[[.46,-.13,.02,.15,.45,.06],
[.11,.25,.34,.27,-.02,-.04],
[-.21,.35,-.24,-.14,.04,.18],
[.30,-.07,-.15,-.01,.60,-.09],
[-.22,.07,.05,.09,.17,.29],
[-.12,.01,-.01,-.03,.10,.01],
[-.09,.18,.38,-.26,.05,.13],
[.26,.16,.33,.33,-.14,-.01]]
=>
[[.26,.16,.33,.33,-.14,-.01],
[.46,-.13,.02,.15,.45,.06],
[.11,.25,.34,.27,-.02,-.04],
[-.21,.35,-.24,-.14,.04,.18],
[.30,-.07,-.15,-.01,.60,-.09],
[-.22,.07,.05,.09,.17,.29],
[-.12,.01,-.01,-.03,.10,.01],
[-.09,.18,.38,-.26,.05,.13]]

[[.52,.57,-.42,.51,.57,-.42,-.44,-.44,-.46,-.45,.52,.51,.53],
[.62,.68,-.59,.60,.66,-.58,-.63,-.63,-.63,-.60,.61,.61,.62],
[.11,.13,.15,.12,.13,.13,.16,.15,.12,.12,.12,.11,.12],
[.44,.49,-.34,.43,.48,-.33,-.36,-.36,-.37,-.35,.44,.44,.45],
[-.23,-.26,.63,-.22,-.24,.60,.67,.67,.63,.62,-.23,-.23,-.23],
[-.13,-.15,.49,-.13,-.14,.46,.50,.51,.48,.48,-.13,-.13,-.13],
[-.02,-.02,.32,-.02,-.03,.30,.33,.34,.31,.32,-.03,-.02,-.02]]
=>
[[-.02,-.02,.32,-.02,-.03,.30,.33,.34,.31,.32,-.03,-.02,-.02],
[.52,.57,-.42,.51,.57,-.42,-.44,-.44,-.46,-.45,.52,.51,.53],
[.62,.68,-.59,.60,.66,-.58,-.63,-.63,-.63,-.60,.61,.61,.62],
[.11,.13,.15,.12,.13,.13,.16,.15,.12,.12,.12,.11,.12],
[.44,.49,-.34,.43,.48,-.33,-.36,-.36,-.37,-.35,.44,.44,.45],
[-.23,-.26,.63,-.22,-.24,.60,.67,.67,.63,.62,-.23,-.23,-.23],
[-.13,-.15,.49,-.13,-.14,.46,.50,.51,.48,.48,-.13,-.13,-.13]]

[[.14,.36,-.08,.32,-.58],
[-.27,.25,.33,-.36,.03],
[-.29,.21,.28,-.18,.04],
[-.30,.23,.30,-.16,.03],
[-.26,.23,.27,-.32,.07],
[.18,.43,-.01,.29,-.55],
[.17,.41,-.05,.28,-.57]]
=>
[[.17,.41,-.05,.28,-.57],
[.14,.36,-.08,.32,-.58],
[-.27,.25,.33,-.36,.03],
[-.29,.21,.28,-.18,.04],
[-.30,.23,.30,-.16,.03],
[-.26,.23,.27,-.32,.07],
[.18,.43,-.01,.29,-.55]]

[[.11,-.03,.01,-.14,-.52,.03,.01,-.25,-.08,.14,-.07,-.32,-.21,.00,-.03,-.04],
[.13,.30,.09,.20,.31,-.01,.03,-.45,.29,.42,.31,-.12,-.11,.00,.06,-.07],
[.25,-.23,.05,.18,.00,-.02,.05,.74,-.21,-.39,-.23,-.27,-.16,-.03,.05,-.02]]
=>
[[.25,-.23,.05,.18,.00,-.02,.05,.74,-.21,-.39,-.23,-.27,-.16,-.03,.05,-.02],
[.11,-.03,.01,-.14,-.52,.03,.01,-.25,-.08,.14,-.07,-.32,-.21,.00,-.03,-.04],
[.13,.30,.09,.20,.31,-.01,.03,-.45,.29,.42,.31,-.12,-.11,.00,.06,-.07]]

[[.23,.25,.27,.23,.21,.34,.18,.12,.20,.21,.21,.24,.32],
[.07,.50,.09,.29,.11,.67,.51,.21,.57,.26,.20,.18,.28],
[.24,.38,.29,.19,.23,.44,.12,.06,.17,.18,.19,.34,.46]]
=>
[[.24,.38,.29,.19,.23,.44,.12,.06,.17,.18,.19,.34,.46],
[.23,.25,.27,.23,.21,.34,.18,.12,.20,.21,.21,.24,.32],
[.07,.50,.09,.29,.11,.67,.51,.21,.57,.26,.20,.18,.28]]

[[.08,.09,-.05,-.05,.13,-.09,.07,-.04,.00,-.03,.00,-.04],
[.10,.14,.01,-.03,.02,-.23,.08,-.09,.26,.05,.02,-.03],
[-.40,-.21,.10,.38,-.24,.49,-.54,.42,-.64,.14,-.33,.31],
[.01,.03,.03,-.02,-.09,-.11,.02,-.03,.25,.04,.08,.02],
[.15,.16,.03,-.13,.12,-.31,.16,-.12,.29,.06,.07,-.04],
[.02,-.09,.09,-.11,-.05,-.04,.10,-.09,.16,.04,.11,-.04],
[.10,.07,-.15,-.06,.19,.00,.11,-.05,-.12,-.16,.02,-.10],
[-.05,-.01,.08,.01,-.11,-.05,-.05,.03,.15,.09,.03,.07]]
=>
[[-.05,-.01,.08,.01,-.11,-.05,-.05,.03,.15,.09,.03,.07],
[.08,.09,-.05,-.05,.13,-.09,.07,-.04,.00,-.03,.00,-.04],
[.10,.14,.01,-.03,.02,-.23,.08,-.09,.26,.05,.02,-.03],
[-.40,-.21,.10,.38,-.24,.49,-.54,.42,-.64,.14,-.33,.31],
[.01,.03,.03,-.02,-.09,-.11,.02,-.03,.25,.04,.08,.02],
[.15,.16,.03,-.13,.12,-.31,.16,-.12,.29,.06,.07,-.04],
[.02,-.09,.09,-.11,-.05,-.04,.10,-.09,.16,.04,.11,-.04],
[.10,.07,-.15,-.06,.19,.00,.11,-.05,-.12,-.16,.02,-.10]]

[[.01,.00,.75,.74,.73],
[.02,-.01,.07,.74,.74],
[.01,.00,-.01,.01,.74],
[.01,.00,.00,.71,.75],
[.00,.01,.00,.75,.74],
[.21,.75,.75,.76,.74],
[.01,.25,.74,.74,.74],
[-.01,.00,.00,.00,.74],
[-.01,.74,.73,.75,.73],
[.01,.74,.74,.74,.75],
[.00,-.01,.74,.74,.73]]
=>
[[.00,-.01,.74,.74,.73],
[.01,.00,.75,.74,.73],
[.02,-.01,.07,.74,.74],
[.01,.00,-.01,.01,.74],
[.01,.00,.00,.71,.75],
[.00,.01,.00,.75,.74],
[.21,.75,.75,.76,.74],
[.01,.25,.74,.74,.74],
[-.01,.00,.00,.00,.74],
[-.01,.74,.73,.75,.73],
[.01,.74,.74,.74,.75]]

[[-.12,-.05,-.04,.08,-.06,.45,.12],
[.12,.09,.06,-.10,.11,-.51,-.10],
[-.02,.02,-.05,.00,.03,-.02,.04],
[-.11,-.16,-.05,.11,-.17,.63,.12],
[.08,-.04,-.03,-.04,-.02,-.18,-.02],
[-.05,-.03,.04,.04,-.05,.23,.01],
[-.04,.05,-.07,.01,.05,-.01,.02],
[.00,.05,.13,.00,.02,-.01,-.06],
[.07,.16,.02,-.06,.12,-.50,-.17],
[-.03,-.05,.03,.03,-.05,.21,.03],
[.00,.13,-.03,-.02,.09,-.25,-.09]]
=>
[[.00,.13,-.03,-.02,.09,-.25,-.09],
[-.12,-.05,-.04,.08,-.06,.45,.12],
[.12,.09,.06,-.10,.11,-.51,-.10],
[-.02,.02,-.05,.00,.03,-.02,.04],
[-.11,-.16,-.05,.11,-.17,.63,.12],
[.08,-.04,-.03,-.04,-.02,-.18,-.02],
[-.05,-.03,.04,.04,-.05,.23,.01],
[-.04,.05,-.07,.01,.05,-.01,.02],
[.00,.05,.13,.00,.02,-.01,-.06],
[.07,.16,.02,-.06,.12,-.50,-.17],
[-.03,-.05,.03,.03,-.05,.21,.03]]
